Read these off the row that follows.
1) Which number is the entry just left of 824?
2) Which number is the entry just left of 511?
3) Which number is the entry just right of the largest entry?
[839, 567, 178, 495, 824, 315, 903, 624, 959, 511, 97, 692, 162, 597]
1) 495
2) 959
3) 511

[[-3.83  1.42 -2.19 -1.14  0.69]
 [ 1.19  3.07  2.55 -2.15 -0.94]
 [-4.02  1.20 -1.38 -0.94 -1.58]
 [-0.86  4.29 -0.97  1.56  0.63]
 [-1.45  4.45 -0.21  0.72 -0.73]
 [-1.50 -1.05 -2.22 -0.52 -3.80]
 [ 0.64 -0.45  4.65 -0.30 -0.93]
 [-0.08 -2.12  0.12 -2.84  3.21]]
Indices start at 1.
Read off the entry in the bottom-right corner.
3.21
Read off the entry in row 3 and column 2.
1.20
The entry directly below the largest entry: 0.12
The entry just right of the largest entry: -0.30
Read off the entry at row 2, column 1.
1.19
The entry directly above -2.22 -> -0.21
Read off the entry in the top-right corner.
0.69
The entry directly below 4.45 is -1.05
Read off the entry in row 3 and column 1.
-4.02
Read off the entry in the bottom-left corner.
-0.08
The maximum is 4.65
The entry directly above the largest entry -> -2.22
The entry at row 1, column 2 -> 1.42
The entry directly below -0.73 -> -3.80
Read off the entry at row 3, column 3.
-1.38
The top-left entry: -3.83
Read off the entry just left of the largest entry.
-0.45
The entry just right of -0.30 -> -0.93
The entry directly above -1.05 is 4.45
The entry just left of 1.56 -> -0.97
Read off the entry at row 2, column 2.
3.07
The entry in row 1 and column 3 -> -2.19
The entry at row 2, column 3 -> 2.55

grid =
[[  -8  114 -360  494  279  252  344  193   32  179  221  431 -108  766
   590]
 [ -48   57 -242  192  128   -1  234  339   81  124  -22  255   85  377
   766]
 [ 177  243   49  593  329  524  301  -69   85  163  540  453 -259  703
  -150]
 [ 100   36   72 -142   32 -132   46  269  128  142 -169  -85  445 -177
   389]
 [ 236  131  655 -341  -89  -97 -126  149  267   66  -36 -194  392 -622
  -190]
 [ -19  136 -208  419  208  226  296  223   79  120  231  450 -181  650
   555]
 [  39    0   31 -249  -25 -258   36  378  137  111 -292 -116  494 -265
   607]
 [  58   12  396 -548 -197 -428 -136  435  240   43 -400 -265  574 -739
   475]
 [ -74   28 -454  257  195   -3  288  351   23  166  -63  266  138  538
   910]
 [ 105  144 -409  694  429  471  415   -6  -28  249  387  438  -89  972
   244]
 [ 270  214  879 -270  -91   29 -134   71  306   27  143 -106  203 -610
  -453]
 [  83  299  326  475  162  428  214   60  200   34  561  568 -508  528
   -33]
 [ -57  -19 -292  -53   53 -221  161  435   76  138 -274   44  379  101
   930]
 [ 265  195  824 -277  -84    2 -133   82  295   38  105 -122  250 -616
  -412]]
The entry just right of -132 -> 46
The first entry in reading order is -8
Find the entry just left of 82.
-133
Find the entry just right of -270.
-91
Find the entry just left of 255.
-22
Find the entry just left of 136.
-19
The entry just left of 46 -> -132
Find the entry just right of -341.
-89
The 3rd entry in reading order: -360
The entry just right of the largest entry -> 244
The third largest entry -> 910
The entry just right of 269: 128
Find the entry just left of 295.
82
Find the entry just left of 111.
137
Find the entry just left of 910.
538
The entry just left of 27 is 306
The entry just right of 66: -36
Find the smallest entry.
-739
The entry just left of the largest entry is -89
The entry just left of 66: 267
Find the entry just right of 28.
-454
Find the entry just left of 252.
279

Read these off the matrix that follows.
1) What is the third largest entry?
2) What is the first entry, reading row by row?
3) What is the smallest entry in the last column?
4) What is the bottom-left entry?
5) What is the entry directly above the smallest entry?
6) What is the largest entry?
7) What is the entry directly below 774?
8) What is the top-right entry?
[[-195   83  677  751  880  127  309 -229  532 -258 -173  253  682]
 [ -84 -135  329 -351 -246  417  390  319 -332   72   29  883 -571]
 [ -82 -208  277  -84 -251  262  275  474 -341  139  151  921 -598]
 [-118 -215  314  302   25 -144  571  172  819   88 -157  243  787]
 [-280 -243  235  416  458 -380  774 -307  523  -79 -225  451  528]
 [-257 -394 -127   86   82 -183   69   62  828 -190 -320  338  624]
 [-327 -303  207  325  418 -257  716 -244  561   20 -119  419  519]
 [-302   28  136  343   27 -107  563   20  511  -30 -101  526  537]
 [ -82 -335  220  411  148  -82  486  121  824  200 -164  317  734]
 [-126  264  357  905  902  121  459   21  294  153  102  486  181]
 [-657   -9  457 -190 -215  215  195  296 -243 -115  114  894   34]
 [ -90  201  367  796  876  173  475  -95  209  107  177  554  276]
 [-210  -95  780  734  833  182  621   37  273 -136 -108  546  525]
 [ -96  227  439  895  867  125  460  -16  323   71  188  581  313]]
1) 902
2) -195
3) -598
4) -96
5) -126
6) 921
7) 69
8) 682

[[-1.29  0.92  1.92 -1.21  0.05 -1.20 -0.74  3.76 -1.43 -1.65  4.84 -0.41
   1.82  2.72  0.77  0.30]
 [ 2.67 -0.12  3.09  0.95 -0.82 -2.64  0.95  1.75  3.00 -0.70  3.88  0.25
  -0.18 -0.78 -1.67 -2.47]
 [ 3.77  0.93 -2.58 -0.42 -1.38  0.92  0.93 -1.77  1.41 -1.53  2.50  0.58
  -0.71  0.04  3.58  3.25]
 [-0.43  2.21 -4.16 -3.68 -0.57  2.31 -1.04 -1.23 -2.79  2.79  0.99  0.94
  -0.35 -0.31 -0.89  0.97]
 [-0.99 -0.79  1.74  2.64 -0.72  0.05  1.50 -0.71  2.52  1.43  1.91 -0.26
   2.64 -2.38 -3.27 -3.64]
 [-1.16 -1.22  2.10  1.48  1.65 -1.28 -0.39  1.63 -0.26 -2.40 -4.19 -0.45
  -1.78  2.41  3.23  1.98]
 [ 2.94  0.88 -1.34  1.85 -1.37  2.22  1.05 -1.62  3.14 -0.84  2.18  1.33
  -0.90  1.27  3.37  2.75]
 [ 0.92 -1.54  2.13 -1.76  0.91  0.06  2.31 -1.85 -4.75 -2.49 -0.23 -0.34
  -0.61 -0.94 -3.58 -0.37]
 [ 3.69  0.90 -2.19  0.30 -1.41  1.24  1.03 -1.76  2.05 -1.40  2.41  0.82
  -0.84  0.36  3.63  3.15]
 [-2.54  1.11  0.68  2.13 -0.41  3.87 -0.75  1.07  0.64  0.39  2.98  1.02
   1.91  4.29  0.83  0.87]
 [-0.80  0.83  0.61  0.28  0.69 -0.56  4.82 -1.69 -0.34  2.00 -1.33  2.21
  -3.97 -2.76  0.26  0.79]
 [ 1.06 -1.04  2.74 -1.26  0.94  1.17 -1.10 -0.01 -3.30 -1.05 -1.55  0.45
  -1.83  2.18 -4.84 -1.58]
 [ 2.46 -1.65 -2.49  0.77 -0.77  1.34 -4.10 -1.89  2.04 -0.25 -3.45 -1.74
   1.84 -0.17 -1.05 -1.23]
 [ 1.25 -2.33 -2.04  1.26 -0.37  2.03 -3.18 -2.44  0.52 -1.73 -3.51 -2.29
   3.06  0.25 -0.38 -0.27]
 [-2.24  1.01  1.58 -0.72  0.05  0.11 -0.97  3.40 -1.59 -1.22  4.54 -0.25
   2.28  3.37  0.73  0.49]]
The entry just right of 0.82?
Answer: -0.84
The entry just left of -1.73?
Answer: 0.52
The entry just left of -0.12?
Answer: 2.67
The entry just right of the largest entry is -0.41
The entry just right of 0.58 -> -0.71
The smallest entry -> -4.84
The entry just left of 0.11?
Answer: 0.05
The entry just left of -0.45 is -4.19
The entry just left of 1.24 is -1.41

Questions about the row below.
1) Give the 4th entry.
2) Give the second entry from the right.
(-756, 827, 134, -977)
1) -977
2) 134

m =
333	480	22	311
492	236	31	474
240	590	561	557
308	783	512	698
314	670	421	672
646	644	590	844
248	672	576	558
575	289	101	557
715	702	690	399
The 2nd entry on the main diagonal?
A: 236
The smallest entry in the first row?
A: 22
The entry just left of the smallest entry is 480
The last entry in the row that holds the smallest entry?
A: 311
The entry directly above 399 -> 557
The entry just right of 575?
A: 289
The entry in the bottom-left corner is 715
The entry directly above 421?
A: 512
The 1st entry, reading row by row is 333
The last entry, reading row by row: 399
The entry just right of 31: 474

[-22, -33, 32, -28, -13, -25]
The 2nd smallest entry is -28
The entry just right of -33?
Answer: 32
The smallest entry is -33
The first entry is -22
